In the rows, 128 means zero.
Turns in one plane each, and the order they were made in; the first pair answered:
Z527:
[ 78 112  98 149 151 101 124 135 127 148 126 110 142 156 109 124] -> [134 142 134 107 155 134 166 102 151 132 140 154 134 117 177 127]
[ 98 138 119 131 135 131  92 133 103 146 146  72 151 135 127 103] -> [159 160 147  99 122 158 123 113 126 127 145 118 138  97 172 107]
[ 74 131 168 135 166 116 121  78 125 137 146 105 129 163 127 131] -> [165 142 183 118 111 139 141  91 149 105 112 171 101 112 139 138]
[140 148 143 119 146 155 111 102 104 155 178  68 123 134 169 118] -> [205 144 137 127  84 163 109 137 116 132 132 113  97 100 142 123]
Z241:
[188 126  99 112 119 134 151 125 129 121 119 156 107  88 148 184] -> [193 138 100 104 115 146 151 132 134 120 126 150 115  77 157 161]
[142 124 120 137 102 119 113 146  96 145 121 123 109 119 128 147] -> [144 127 124 133 104 123 112 139  93 146 129 121 107 116 138 147]
[154  96 122 117 116 135 134 133 134 156 122 144 146  83 148 146] -> [154  94 119 117 113 135 135 141 136 154 118 144 150  83 141 140]
[167 126 104 137 121 135 134 117  78 161 120 169 106 117 176 197] -> [177 154 112 122 114 159 134 132  85 158 137 156 123  91 198 151]
Z729:
[139 127 109 150 119 103 133 138 132 142 129 114 121 141 116 137] -> [135 127 122 148 121 102 137 131 141 138 124 122 118 149 112 137]
[127 125 133 121 147 130 138 114 143 130 131 150 131 130 152 142] -> [130 131 142 119 143 135 135 114 143 129 132 149 130 127 154 132]
[103 129 184 157 121 135 142 122 146 126  91 184 114 120  91 125] -> [122 149 193 152 106 156 124 127 137 127 110 160 115  91 108  92]
Z13:
[174 155 143 136 136 117  79 128 148 133 145  98 108  77 151  93] -> [136 134  76 139 155  94 100 179 148 142 136  94 149  98 137 101]
[ 97 130  97 126 163 123 128 118 101 144 172  97 139 136 143 149] -> [ 83 127 121 123 163 117 158 124 149 122 134 145 146 173 114 141]
[124 119 136 110 148 111 151 116 147 105  87 133 149 127 158 113] -> [143 128 151 111 139 122 134  97 130 109 105 117 133 108 172 112]
[ 86 129 160 179 111 116 140 162 161 101  99 156 134 169  94  98] -> [129 153 202 181  92 142  96 112 123 110 139 121  92 121 129  99]
Z658:
[121 120 118 125 146 128 135 116 121 131 142 120 129 126 139 140] -> [113 130 133 129 135 134 125 128 131 127 138 112 137 130 123 106]
[136 112 133 128 164 157 134 126 107 132 116 163 133 117 172 184] -> [112 146 173 130 147 178 114 148 135 120 117 142 158 124 148  88]
[109 123 165 139 147 100  82  66 152 134  88 134  84 164 104 113] -> [120 119 155 123 168  99 101  45 144 140 105 141  81 156 140 147]
Pairs:
Between the rows of a pair lie two turns.
[121 106 128 108 183 125 151  64 112 142 149 115 104 154 161 210] -> [ 72 155 174 103 173 153 142 106 165 122 145  93 158 175 130  71] : Z13 Z658
[167 137 124 117 140 136 136 138 121 126 143 140 125  95 175 143] -> [138 124 126 150 112 120 109 174 138 117  98 140 128 132  92 112] : Z658 Z241
[178 131 128 134 102 133 136 155 147 106  97 168 119 115 119 136] -> [187 130 113 140  95 136 117 154 123 117 111 144 112  97 125 142] : Z13 Z241
[132 116 119 106 172 145 114 143 128 130 141 126 135 131 126 139] -> [131 116 126 103 174 148 118 138 134 129 140 131 136 135 127 135] : Z729 Z241
[138 140 190 100 143 148 155  66 148 121 132 148 114 128 171 135] -> [143 111 142 145  77 124 117 150 144 110  66 151 108 134  73 122] : Z241 Z658
[115 142 159 151 143 124 166 127 169 153 116 140 104 164 142 141] -> [121 142 160 156 128 124 159 137 172 149 106 145 100 162 126 133] : Z658 Z527
[ 91 103 141 109 137 108 153 163 162 117 108 147 169 169 104 119] -> [104 126 173 103 125 127 147 155 171 109 114 146 164 155 114  87] : Z729 Z527
[118 110 107 114 166 112 168 103 139 119 131 152 133 144 140 184] -> [167 112  94 132  99 122 139 152 136 104  97 160 118 106 103 160] : Z241 Z527
[110 129 177 136 139 125 112  93 123 114 121 117  98 151 108 112] -> [135 143 182 125 124 142 118 107 134 104 118 129 101 130 121  91] : Z527 Z241
[143 144 181 120 134 137 124  92 137 124 137 133 112 127 139 128] -> [ 99 118 104 123 156 111 149 149 140 133 125 128 157 153 121 139] : Z13 Z13
[113 104  92 113 122 128 142 124 125 122 126 137 141 138 120 162] -> [116 110 112 104 129 134 152 105 133 117 132 146 136 139 134 162] : Z241 Z13
[ 88 139 137 133 158  83  86  79 120 127 113 143 102 165  90 155] -> [111 171 151 113 162 114  79  63 104 135 159 114 106 120 150 127] : Z241 Z729
[ 95 156 143 112 133 140 119 146 162 101  98 135 131 136 132 108] -> [ 93 137 148 120 148 126 120 114 151 108  96 141 109 151 130 153] : Z241 Z241
[ 85 130 124 165 153 156 161 119 131 132 142 118 146 135 132  96] -> [ 93 136 145 163 148 162 161 109 139 125 138 127 139 134 131  90] : Z729 Z13
[100 119 163 144 113 125  91 111 113 125 129 119  95 165  81 116] -> [117 133 164 135 114 140  81 101  94 133 158  96  94 136 115 109] : Z241 Z729
[122 145  94 102 142 129 153 145 146 124 142 143 154  99 160 100] -> [119 133 105 112 130 118 157 149 167 112 107 170 147 123 122 104] : Z13 Z241
[149 161 182 101 135 171 134 108 147 104 159 152 147 120 153 101] -> [159 135 141 148  80 153  75 156 110 111 128 122 125 108  83 106] : Z527 Z13
[122 119 146 136 115 130 124 121 125 118 120 122 118 137 106 115] -> [129 114 143 129 126 128 134 100 116 122 129 126 111 133 127 143] : Z241 Z658
[ 90 144 150 110 168 125 118 118 142 129 148 117 170 134 153 101] -> [108 108 112 121 171 100 125 108 115 139 134 135 143 135 151 184] : Z658 Z658
[134 139 174 135 113 152 131 124 158 116 105 170 122 137 114 104] -> [162 119 134 144 113 143 107 108  99 142 130 138  95 102 139 165] : Z658 Z13
